Each path is a new rotation, seen through one point. The rows after it are directions, each followed by how far the rotation turns it, in deg/step (0 if it stays put).
Each turn is a multiple of 5 degrees from 10 to 175, or 0.
Each row of a path follows its step; steps can be skipped.
Rotation 1:
step 0: [  1   5  -3   9 -13  -1   3 -18  11   0  13   3  -4 -19  -7   0  -7   7
   5  -7   7   6   2   9 -16  13   6  -6  12   9   6]
step 1: [ 16  -4   8   7 -13   4 -15   7   1  -2   1   4  -2   1   8  -2   6  23
   1  -3   0  -2  -1  15 -18 -15  -2  -1   7  -9  -8]
step 2: [  8  -5 -20  -2   1  11 -15  -8  10   2   9   5   5  -9  -1   0 -18  -5
  -4  -5  -5 -21   2  11   0   1   6 -10   5  -2 -11]
step 3: [  4   7   7  -3  -3  15   5  -1   9  -6   4  -6   8  -2 -12   9   7  -1
   9 -21   6   8   4   7 -14   3  -5 -10  14  -3 -19]
step 4: [  8   7 -18   8   4   6  -3   7  -4   1  10  18  -6  10   5 -10 -10  12
   0 -10   4   3  -2  11 -17  -2  -8  -1  10  15  -1]
step 5: [ 10  -7 -15  12  -3  23  -5  -3   4  -3 -13   8  -6  -9  -9  -3   1   2
   0 -14  -9   3   0  -6  -4 -14   2  -1  -6 -15 -14]
step 6: [  0  26  -7  -1   5   9 -12 -11   8  -3  -6  -2   0  -1  -9   2   3   1
  -4 -15   8  -5   6   7 -11   6   7 -15 -10  14   0]
step 7: [  6   3  -4  13  -6   2 -11   7 -13  -9   0  -8  -2   0   2 -17   1   4
   8 -21   8   5  11  -2 -15   9  -3  15   6  -4 -12]
step 8: [ 23  -2 -13   0  -3  13 -16   1   5  -8   4  10 -13  -2 -12   1   1   1
 -14   5  -7  -2   9   2  -3   9 -13   3 -12   6  -1]
step 9: [  2   7  -2   4   5   6 -16   9 -17   9  -7  -7  -3  -8 -27   9   4   1
   2 -15   6  -5  -1   3  -1   5  -1 -13   3 -11  -6]
[-3  3  2 -1 -3  8  0 -1  0  0  2 -6 -1  3 -2  4  6  6 -1  7 -2 -1  3 -3
 -2 -4 -3 -4  1  5  1] => 140
[-2 -2  3  4 -1  0  4  1  1 -4  2 -4  6 -1  0  0  1 -2 -3 -5 -1  2  1  2
 -1  4  0  7  3 11  0] => 100
[-5  3  6 -1  6  8  1  0  3  0 -2  0  0 -4 -5  2 -2 -1  1 -3 -2 -8  0  3
  5  3  3 -1 -1 -2  1] => 110
[ 4 -4 -1 -5  5  1  2  6  0  6  4 -3  2  3 -4  2 -1 -3 -2  0  1 -1  0  2
  2  0 -8 -3  7 -1 -3] => 55
Rotation 2:
step 0: [-13   4   7  14  -2  -9  -5  14  12   7   4   1  14   0  -2   0   4  12
  -7   0 -10 -12  10  -4   0  -5   2   5  -8 -24  -1]
step 1: [ -5  -7   0   1  15   6 -11  13  -6 -12  -9  -8   7  11   4  -5  -9   9
   2 -11   1 -15   4   0  12  13  -8   2   8  15  -1]
step 2: [-14   1   2  19  -3   3  -3   2   9  -7   3   1   9   3  -4 -13   7  -1
  -9   2  12  -5  10  -6   5 -13   7 -17 -10  -6  17]
step 3: [  1  -8   2  -8   9   1 -13   2  14 -12   4 -17   5   4  13  -5   3  19
   0   1   6  -3  11  -2   8   0   3  13  -2   3 -18]
step 4: [  4 -13  -3  13   8  12   1   4  21  -9  -5   4 -16   8 -12  -8  -7   0
  -5  -3   7  -7   3 -10  -6  -1   1  -9   1   3  18]
step 5: [  4 -11  -9   5   7   1  -2  -2   0  -1  11 -23   3  -4   5  -2   3   9
   7   3  10  13  18   3  -4   1   6 -15 -12  -5 -12]
step 6: [  0  -2  10   9  12  -6  -4 -10  26  -8 -10  -2 -17  10   8  -1 -17   1
   6   9  -7   4  -3   2  -5   7   6   2   3  -4   5]
step 7: [ 13  -6   2   1   2   4  -4   2   1  -2  10 -12   9  -5 -15  -8  -7   1
  -1 -11   5   7   3   0 -21  20  -5 -15 -11  -8   0]
step 8: [ -5   4  -2  14   7 -25 -16  -7   4   0 -10 -20 -16  -1   9   8   1  -3
   1   1  -2   7  -7   5   2   2  -5  -6  -5  -1   7]
step 9: [ -3  -5  13  -9   4  -7  -5 -10  -1  -9  -6   7   6   7  -3  -2  -6  -5
  -8  -3   9 -13   4   5 -24  15  -1   0 -13 -15  -4]
[-4  5 -4 -1  0  5 -4  3  0  6 -3 -7 -1  0  6  0  0  2 -3 -3  1  5  2  2
 -5  2  2  5  5  3 -1] => 155
[ 1 -1  5 -2  3  3 -5 -2 -2  4  4 -2  5 -7 -3  5  6  7  2  0 -2  0  3 -2
 -3 -2  0 -3  1 -2 -2] => 155
[ 3 -1  1  2 -2  6  2  2 -7 -5  4  0  1 -2  0  2 -7  0 -5 -3  0  0 -2 -4
 -5  1  0 -4  0  7  6] => 130
Rotation 3:
step 0: [ -3   2  -5   9   4  -1   9   1   3 -10  -2 -11 -19  -9   3  -6  14   6
  -9   5 -15  13  12  -8   4  19  -1  -1  10   3  -3]
step 1: [ -7 -11  -3  -5   3   2   3   9 -11  16   5  -2  -9  11  10  -6   0  -3
 -13  15 -13  13  10  -4  13   4   4   2   0  11 -12]
step 2: [ -8  -4  -5  -2   2  -1  11 -17 -10 -10   7   3   1  -1  -2   4 -12   7
 -21   4 -15   6  -1   0   5  16  16  -4  -2  11  -2]
step 3: [ -1   2  -8  -1   3  -7 -14   3  -7  -7   9  -3 -16 -17  -1   4   3  -7
 -17   1  -8   4  -3  -5  12   2   8  12 -16  16  -6]
step 4: [  2   2  -5  -3  -4 -11   8  -4   1   8  -4  -3 -11 -18  11   3  -6  10
 -12  12   2   2  12  -4   8  -1   3 -16 -12  21   5]
step 5: [  0 -14 -17 -11  -5  -3   4 -10  -8  10   4  -5 -10 -24  -3   9  -4   1
  -4  17  -2   2   3  -6   4   8   2  12   9  -1   6]
step 6: [ -2   6  -5   0 -12   2  11 -11  -3  -6  15   4 -16  -8  18   2   4   2
  -8  11   5  17   5  -3  -9  -8  11  13   1   5  -1]
step 7: [ -9  -4  -1  -3  13  18   1 -11   6   3  11   2  -8 -11   8   4  -5 -11
  -7  23   2   2   6  10   9  -4   8   0 -14  -2   3]
step 8: [ -6  -1  -6   5  -5  11  -1 -12   8 -10   8  -1 -22 -16   9   3  -2  -4
  -1  -6 -11   6  13   4  -3  20  -4  -5  -5   1  10]
step 9: [  6  -5   2  -9  -6  13  -9  19   0  15  15  -3 -16  -2   7   2  -7   0
  -6   6  -1  16  14   2   1  12   2   4  -7   6   6]
[-2  3 -3  4  7  1 -5  1  5 -5 -5 -3  1 -6  3  0  6 -1 -1  0 -1 -1  1  4
  2 -4 -2 -5 -4  1  0] => 90
[ 2 -4 -4 -3 -6  2  4  2  6 -2  3 -1  1 -1  5 -4  4 -1 -1  4 -5 -3 -1 -3
  2  4  6  2 -4  3  3] => 0
[  1  -1   1   4   1  -2   6   0  -1   4  -2  -4  -1  -4   1  -2   5   7
  -2   3  -1  -3   2  -3  -2  -7   1   4   1 -10   0] => 60
[ -2  -5   4  -4   3  -2  -1  -1  -1   2   4   2   4   0   3  -4  -4   1
   1   6   2  -2   1  -1   0  -2   1 -12  -3  -3  -4] => 130
[-2 -2  4 -3 -2 -1 -1  5  1 -3 -3 -5 -6 -1 -2  0  0  4  2 -1  8 -5  6 -4
  4  5 -3 -1 -1  0  3] => 80
